In the rows, 128 means zero.
One turn sends every row of this set to another row. A few are shown first. Where does it send the rows asked after them?
kezar: [149 119 140 142 162 101 132 128 126 143 155  77 141 122 135 168 152 113
 137 113 133 119 140 152 147 132 133 120 159 136 141 109 151 140  98 124
 132 132 131 161 129]
zasu: [106 126 141 137 163  97 157  77 108 144 117 108 116 152 163 159 134 142
 143 132 128 130 121 106 105 107 106 102 143 116 101 142 117 147 107 133
 149 124 129 120 131]
Tida: [119  96 121 128 133 109 121 102 124 123 142 115 120  96 140 127 148 140
 116 120 123 137 143 131 124 138 116  89 137 162 106 151 132 116 114 102
 139 130 110 134 170]
fam: [115 133 112 109 177  99 151 117 116 145 131  83 154 170 136 117 113 115
 120 113 149 137 143 136 128 124 106 144 166 120 156 113 125 117 124 114
 134 144 145 131 123]
Kipi: [ 95  96 112 129 142 103 121 117  88 142 138 118 132 128 132  84 138 161
 112 147 123 115 145 125  97 133  95 124 146 148 112  97 126 115 125 117
 136 154 142 142 120]
naru: [132 133 148 142 122 122 158 123 127 119 109 109 140  71 133 125 127 126
 141 109 123 100 125 118 124 112 147  99 108 144 107 142 107 136 102 118
 144 126 117 144 120]
zizaf: [116 111 135 124 120 133 146 166 107 133 134 135 113 137 112 146 141 134
 151 152 142 139 129 144 107 135 144 124 156 131 140 112  96 152 117 118
  98 133 123 150 121]
Geke: [112 105  97 116 144 102 160 128 118 131  96 102 142 141 143 129 136 130
 114 159 151 133 152 108 117 147 115 161 114  98 119 157 105 158 117 124
 140 167 132 123 122]
Git: [117 124 131 134 134 108 145 128 109 154 145 124  97 126 114 142 158 130
 159 118 131 115 119 126 123  88 117 136 149 102 123 122 124 146  97 131
 130 104 108 111 113]
Vetu: [135 145 158 144 135 119 154 127 138 117 118 114 130  67 135 127 143 136
 124 113 140 113 130 107 132 118 144 101 124 135 106 154 106 147 115 117
 149 122 126 141 123]
ruvi: [120  97 108 123 126 105 125  99 119 121 140 117 125  94 145 130 143 126
 119 128 108 137 144 121 103 137 129 112 147 170 100 150 121 118 112  96
 146 129 119 119 150]
Zakap: [ 96 111 135 130 151 101 164 111 106 133 123 139 139 158 140 138 116 132
 147 151 156 147 110 126 111 143 116 102 140 160 124 145  95 145 121 132
 126 166 131 164 136]
Setod: [108 130 167 142 151 115 142 138 100 144 118  99 138 105 115  97 127 161
 116 134 141  96 130 115 117 121 138 157 131 125 116 119  89 146 138 138
 134 147 141 137  92]
Rotid: [ 96 138 167 143 145 122 144 131  91 157 112  91 140 112 101 103 137 141
 114 125 130  97 131 117 111 136 147 140 136 132 111 110  99 145 124 136
 142 144 153 147 104]
rokam: [138 150  99 134 116  95 166 155 148 126 114  82 118 130 137 147 139  93
 125 122 152 119 121 134 114 139 127 134 123 121 138 154 129 137 130 134
 127 133 124 129 149]
ziris: [ 97  79 128 126 149 106 111 114  88 145 140  99 130 134 126  96 128 171
 109 144 124 116 146 140 106 135 105 136 141 147 117 110 118 115 134 123
 121 154 126 133 136]
kanag: [115  88 108 160 156  98 147 120 114 140 125  66 163 137 145 155 151 133
 161 124 127 126 153 137 122 112 104 139 116 120 146 135 122 132 117 111
 141 158 111 119 131]
Zeto: [140 127  89 106 136 105 144 113 158 129 137  79 125 155 156 128 131 115
 119 125 152 132 130 137 112 126 101 130 135 125 132 121 146 121 107 108
 111 116 137 129 140]
Nunel: [124 155 121 139 152 100 174 165 110 128  97  86 147 145 141 137 115 114
 130 119 142 116 143 135 121 125 123 125 145 102 162 125 113 131 147 135
 141 159 133 140 126]
suf: [150 131 121 100 146  99 150 140 131 130 126 127 123 123 138 129 132 118
 101 147 163 118 135 126 145 153 129 131 143 110 118 122 141 159  93 139
 129 146 146 173 112]

suf moves to Geke
Zakap moves to zasu
Now find these:
ziris moves to Tida
Kipi moves to ruvi
fam moves to Zeto

One turn sends every row of this set to another row. A few are shown first. Where does it send the rows asked after them?
purig: [154 149 148  91 121 128 145 157 119  90 130 127 126 127 141 132]
Bok: [124 137 121 150 155  90 143 127 148 112 113 103 111 134 121 109]
Nosol: [134 151 135 137 157  86 121 106 114 114 122 153 117 133 112 129]
Zem: [146 142 132 126 100  79 150 110 121 118 135 151 139 114 142 148]
Muku: [146 140 151 147 128  99 168 127 128 115 106 137 110 119 111 110]
Dedug: [117 140 117 103  86 125 129 125 149 116 145 121 109 127 132 127]
lazir: [117 130 131 120 133 115 116 137 103 103 118 110 153 137 171 144]
rup: [110 139 130 152 118 108 128 142 102  82 123 166 154 123 133 134]
basar: [110 124 119 165 135 113 121 149 134 113 122 119 159 112 137 103]
lim: [137 136 126 155 137 109 161 148 155  98 107 128 102 131 140 118]
nub: [129 151 134 132  79  98 137 134 123  93 153 136 132 113 144 137]
badas: [140 151 175 132 150 117 153 142 122 119 115 146 124 137 114 117]
bozi: [144 145 151 145 141 108 165 148 118  90 114 164 125 127 130 137]
ded: [105 132 103 142 118 139 150 114 128 126 131 123 146 137 117 107]
zul: [ 99 161 147 107 109 109 129 117 129 109 139 125 160 121 122 156]
datir: [ 90 137 127 104 117 122 141 139 151 116 150 141 113 130 149 121]
Mido: [123 106 134 138 159 119 152 132 148 126 145 140 127 138 112 123]
pab: [116 147 147 129 129 123 116 133 105 135  97 143 157 121 127 108]
malez: [124 131 142 131 104 117 138 122 150 113 152 131 144 130 176 128]
naped: [118 168 124 134 139  95 147 124 137 122 128 116 118 104 129 171]
Rozu: [156 143 146 114 106 108 120 129 130  90 127 125 160 135 157 122]
Tobe: [125 147 125 122 154 108 140 120 148 107 147 126 130 119 174 151]
Pemet: [120 148 139 128  74 115 127 131 145 108 147 134 137 126 107 129]
tal: [132 148 130 113 115  82 120 119 123 119 133 135 127  97 126 169]
buzu: [142 154 139 112 123 128 125 133 182 120 136 116 124 118 124 131]
geru: [106 156 130 122 120 130 101 128 154 105 135  97 143 131 130 143]
didim: [110 114 114 130 156 121 130 128 150 124 120 145 113 128 109 151]
Kemub: [132 146 127 113 139 102 121 119 124 119  87 153 116 127  99 142]
mav: [138 143 149 159 132 123 145 129  89  89 113 138 140 134 129 119]
Mupo: [161 129 134  97 137 126 129 153 150 106 134 149 121 127 142 116]
kode: [114 157 145  87 149  95 137 135 138 104 134 143 145 109 143 141]
busu: [129 157 144  91 139 125 120 161 119  91 114 119 144 125 116 138]
nor: [103 124 127 162 124 122 128 143 119  94 134 149 135 117 139  93]
lozas: [104 135 144 126 119 107 116 117 109 124 105 155 132 117  98 113]
dubi: [131 130 113 136 142 130 141 131 140 108 107 114 106 131 115  94]
rezu: [125 133 137  94 116 133 105 141 109 113 116 108 145 126 138 150]
Lugu: [122 123 131 126 174 109 127 125 110 103 118 148 122 122 102 134]
bure: [175 162 140 115 121 110 139 116 146 106 130 123 143 123 125 146]
lokim: [126 127 134 141 129 121 117 154 127 103 142 105 137 111 165 158]
Fubir: [110 132 120 154 119 143 127 111 115 132 104 112 135 125 113 123]
zed: [128 167 129 157 118 120 135 117 102 100 134 155 150 130 119 113]
duret: [ 87 108 118 156 129 120 117 146 136 110 125 143 143 118 132 137]
pivo: [120 135 108 151 100 138 146 129 138 105 105 114 124 148 134 112]
rogul: [127 126 127  95 135 122 128 148 145 103 162 149 111 116 136 142]
dinil: [151 139 125 159 127 122 110 134 145 113 126  96 131 126 143 156]
pubi: [124 144 134 126  97 129 129 126 113 121  81 135 143 136 113 124]
vatu: [109 110 126 165 153 112 147 131 135 122 135 140 125 102 125 133]
Biga: [149 155 130 130 122 105 139 133 142 118 117  93 108 110 146 156]

datir moves to Mupo
pivo moves to didim
Now find these:
badas moves to pab
tal moves to nub
dubi moves to Lugu
bure moves to zul

One turn sends every row of this set to another row. A few are shown first. Where does it send the rows asked after them?
rul: [184 138 141 115 125 155 164 154 124 140  98 127 119 173  94 133 114 114
  83 160  95 135  92 144  97 110  74 134 105 132 116 132 124 161 141  95
 124 144 122  49 138 140 107 142 110 138 134 116  97 151 146 148 150]
kone: [146 103 140  82 133 161 113 148 151 124  85  83 148 162 132 107  96 127
  88 131  93 129  96 129 120 125  92 124 110 127 115 151 103 123 163  96
 114 121 102  97 171 133 156 119  96 146 135  86 117 107 138 174 129]
Geruz: [186 115 147  85 138 160 124 153 120 119  81 146 141 147  84 152 120 137
  80 151 132 137  99 163  97 140 134 141 121 166 127 163  67 148 144  79
 112 149 104  65 134 154 156  87 139 148 104 102 124 113 123 151 134]
tegus: [158 114 163 102 144 148 146 116 146  98  68 140 152 178  88 132 143 112
  69 157 106 137 100 160 103 118 114 125 147 152  83 167  74 147 132 108
 147 135 112 116 139 121  96 132  97 112 137  91 135 123 101 130 124]
mabav: [186 141 137  73 104 177 172 119 120 162  86 116 177 144 127 119 120 142
  69 158 114 145  69 115  87 112 124 135 128 143 142 128  93 146 123  95
 117 136  89  86 144 117 101  97 128 121 119 111  92 117 120 199 131]
Tade: [152 125 140  92 116 149 144 133 109 138  77 130 189 121 102 125 102 130
 121 161 117 131 111 155 105 122 125 131 104 143 102 146  99 130 150 130
 135 132  85  49 132 155 115 116 107 154 130 120  92 150 136 156 107]
Savak: [162 109 134  91 137 151 141 122 137 103  83 127 132 154 127 136 142 131
  91 122 110 125  94 127  92  93  87 109 135 161 103 164  79 118 115 107
 160 152  77 123 108 134  98  85  98 129 147 117 122 133 101 145 109]
Bofus: [160 107 178 134 119 174 135 127 126 104  82 123 132 164 136 179 118 117
  99 154 107 142 115 139 103 118 125 106 129 110  83 167  82 130 117 108
 112 163  85 106 162 109 145 110 101 132 147 113 108 126 120 155 145]
pubif: [153 105 158  76 103 160 146 121 127 121  63 117 112 171 107 144 104 145
 101 116 102 137  73 131  77 127  83 126  92 121  96 160  81 130 143  82
 107 128  88  86 139 146 136  84  80 118 116 103 118 155 135 175 132]
Lub: [134  97 136  88 125 151 126 170 150 109  84 131 148 171 102 137 123 116
  54 166 106 143  78 135  86 109 120 143 118 151  94 141  97 182 125  91
 122 129 104  91 148 133 177 121 119 112 140  95  85 127 115 148  93]
gadu: [136 115 151  76 116 131 156 153 154 127 102 112 132 182 141 119 127 136
  75 182  95 125  95 109  92  99 122 138 104 142 117 168  74 168 157 100
 164 153 103 106 143 128 102 127 111 137 125 136 115 100 116 168 117]
Ziv: [156 128 164 100  88 155 160 109 132 119  89 102 129 148 123  95 123 121
  92 138 125 117  93 130 135  84 125 121 100 127 113 156 106 160 126 116
 126 137 102  86 143 158 118 111 144 136 129  99 121 126 128 159  67]
mozok: [163 119 153  89  91 184 125 133 138 132  43  98 144 146 146 132  98 132
  87 134 131 148  99 107 109 117 148 144  99 134 116 131  72 159 136  93
 144 159 113  81 147 151  98 101  89 136 108 126 117 141 115 161  98]
Rim: [148 135 177  96 133 182 154 150 133 102  87 137 129 153  99 128 135 124
  67 138 136 142  86 130 100 102  86 123 121 153  99 174  91 161 118  98
 107 129  89  81 159 132  98 139 120 115 145 118 101 175 103 167 142]
lifug: [140 107 165 112 102 174 164 106 143 145  76 132 125 170 122 138 131 148
  67 166 120 122  79 126 123 102 138 101 121 147  92 124 121 161 151  83
 147 144 126  97 146 140 130 131 114 102 136 112 135 114 117 175 110]
zap: [155 134 142  83  99 136 173 137 131 130  81 110 155 146  97 167 141 136
 108 162 134 114 110 133  81 106 120 132 129 136 116 155  71 133 106 104
  91 123  86  80 125 110 125  87 104 124 157 126 119 136 105 196 125]
devef: [174 141 160 105 127 174 144 125 112 104 105 142 146 141  75 137 132 116
 107 164 129 145 112 133  77 105 116 144 156 131  87 156  90 159 133 108
  97 162 102  92 160 126 135 134 115 115 110 113  80 145 103 174 114]
Lep: [185 114 131 118 101 133 123 119 134 122  65 110 159 153 113 151 127 124
  71 153 109 174 117 142  92 114 145 109 116 113 113 132  99 128 129 106
 144 146  96  98 140 149 128 107 133 167 162  72  99 127 137 143 129]
kede: [169 149 169  88 136 164 160 155 135 106  62 113 106 172 106 111 118 157
  98 142  91 126  72 128  99 111  90 127 106 154  89 147  96 159 110  83
 131 138  94 111 148 163 127 100  76 119 114 105 121 119 119 149  96]
miv: [187 143 146  69 111 169 160 126 129 152  95 114 167 139 131 123 117 145
  74 168 117 145  74 112  78 114 118 137 136 142 150 138  85 143 118  98
 117 131  91  80 154 115  97 107 130 120 113 115  98 109 120 202 138]
gegur: [193  86 149 107 102 161 154 124 118 111 109 117 155 135  99 116 125 123
  91 133  93 123  95 133 125 106 135 164 112 136 122 172  78 127 145 103
 131 153  85  46 147 146 109  77 121 134 110  98 120 115 116 142 118]
tak: [188  75 155 121 129 147 149 150  87 120  79 155 160 143 136 149 125 120
  71 174 106 127  95 167  69 119 123 143 130 139 123 130 108 147 138 121
 107 137 107  92 133 131 127 107 104 115 111 109 119 126 128 140 120]
zabuf: [187 125 126 118 103 151 121 117 144 116  65 118 157 159 120 156 117 132
  70 150 114 177 117 133  89 126 148 113 132 115 110 134  92 128 125 106
 150 147  98  96 136 146 125 111 127 158 158  74  96 135 135 141 125]
taz: [142 108 142  89  92 138 166 116 167 120  74 113 136 127  92 111 119 136
 126 178 110 138  90 110  89 120 125 140 116 144 120 160  82 129 118 112
 122 143  83  94 129 162 120  84  86 115 126 111 135 135  96 182 129]
golog: [152  95 121 100 126 160 168 148 159 117  69 105 158 147 133 133 129 100
  68 148 116 130 104 146  92 110  93 137 144 160 127 130 110 144 120  91
 107 188 122 105 100 144 111 101 122 129 139  99 126 114  98 163 110]
mefu: [144  97 120  96 123 163 158 154 166 114  80 101 161 147 130 143 125 114
  65 143 128 133 101 140  92 120 100 136 148 166 121 136 113 147 132  88
 113 188 113 102 100 148 112 109 131 136 139  98 119 104  93 161 117]
pemak: [181 131 147 103 111 142 150 142 125 124  82 136 134 147 123 155  99 120
 108 155 137 138 134 121 109 134 135 130 118 117  80 151  86 115 128 114
 121 125  99  87 169 117 147  87  99 123 101 105 154 135 124 163 127]
gil: [170 125 146 103 134 175 138 131 146 129 103 154 137 174 101 141 127 160
  88 189 124 134 102 140  87 109 133 114 137 164 132 160 102 167 176  91
 116 138 124  93 125 134 160 111  85 137 153 115 109 112 110 157 118]
sovo: [157 109 134  80 129 166 110 136 145 134  87  86 139 166 139 105  96 132
  84 132 105 121  92 129 124 132  91 123 109 127 122 149 103 132 172 101
 118 117 103 106 161 134 149 130  96 148 137  99 116 111 136 165 136]
zis: [190 130 146 116 123 159 155 159 128 137 108 119 125 173  98 142 108 109
  77 161 102 137  91 140  92 102  76 138  98 136 123 140 131 169 134  94
 117 143 122  42 141 134 110 129 110 139 128 115 101 134 136 142 151]

mefu moves to mabav
Ziv moves to Geruz
taz moves to devef
Now find these:
mozok moves to tak
pubif moves to Bofus
golog moves to miv

One turn sends every row of this set to another row. A few are shown first. Where does it send the rows asked after them?
Nesi: [128  93 147 140 154 123 118 166 130 145 166 148 129 114 142 106 147 148
 129]
gudir: [151  87 121 116 104 123 101 150 142 174 132 113 137 108 116 146 113 137
 124]
Tas: [124 125 113 147 124 115 142 164 156 118 149 159 117 118 153 135 114 129
 129]
Mopuv: [136 143 142 139 114 112 145 136 162 156 149 109 104 121 139 156 114 137
 124]
Golab: [132  87 127 144 147 117 100 161 153 145 145 140 110 131 125 115 170 118
 134]
kimo: [ 97 130 109 140 136 125 113 127 148 174 151 104 170 122 142 133 132 157
 115]
Kov: [161  98 115 140 110 113 106 140 149 129 139 117 126  89 149 105 118 124
 137]
voru: [ 97 131  96 149 132 113 105 129 177 135 139  98 144 117 147 137 165 134
 115]
kofe: [150 147 134 146 126 118 112 129 169 147 105  91 118 110 144 152 145 125
 123]
pezal: [ 99 129 103 125 126  93 138 127 164 137 131 128 124  97 147 142 135 159
 109]
safos: [147  96 138 128 154 114 122 171 151 156 140 155 138 109 117 125 163 145
 122]
Kotik: [123  87 128 151 143 106 119 174 124 138 134 128 119 102 119 131 158 143
 133]
potup: [145 146 153 147 137 134 116 141 156 155 128  91 148 105 160 151 127 165
 121]
Namu: [149 154 150 122 130 135 109 123 172 144 136 111 108 127 161 124 120 136
 119]
fili: [109 132 116 120 135 110 110 117 169 133 146 121 155 108 173 108 133 145
 127]
nito: [147 110 126 120 119 133 115 164 160 125 146 130 106  91 131 133 126 173
  92]
rafov: [153 128 134 154 127 121 117 153 194 145 144  94 135 130 147 156 126 156
 145]
zumid: [108 113 117 131 123 134 112 174 124 129 126 131 130 121 143 148  98 160
 132]
Mek: [137  86 132 126 152 128  85 171 141 134 127 132 126 120 131 107 153 153
 138]
ladiz: [113 126  92 131 134 116 117 139 195 162 151 128 140 137 130 138 135 166
 115]
buduk: [138  96 131 138 126 154  84 154 177 160 153 116 119 125 134 151 155 153
  89]
sufot: [131 125 134 135 148 153  98 160 155 164 127 145 175 130 158 149 136 144
 113]
zisa: [152  93 134 158 121 128 109 132 152 178 163 118 156 105 152 131 139 116
 121]
firig: [131 108 129 171 128 137 105 144 147 128 152 110 108  88 158 131 157 143
  89]
bos: [120 131 119 162 136 130 117 146 146 154 118 140 142 117 153 159 161 104
 105]
Mami: [131 108 102 137 128 131  98 181 175 139 114 135 147 137 130 165 131 146
 136]
Naz: [100 116  95 114 125 113  97 121 156 155 121 114 126 129 144 125 112 163
 128]
makov: [116 130 123 146 135 142  98 138 141 125 133 144 119 129 175 115 130 109
 122]
zimen: [118  94 143 132 150 128 100 157 112 163 132 132 124 115 125 124 160 135
 115]
pap: [124 127 141 144 118 134 104 143 154 147 142  81 107 137 148 152 107 157
 136]

zimen moves to Golab
potup moves to kofe
Now find these:
zisa moves to firig
pezal moves to Naz
Mami moves to sufot

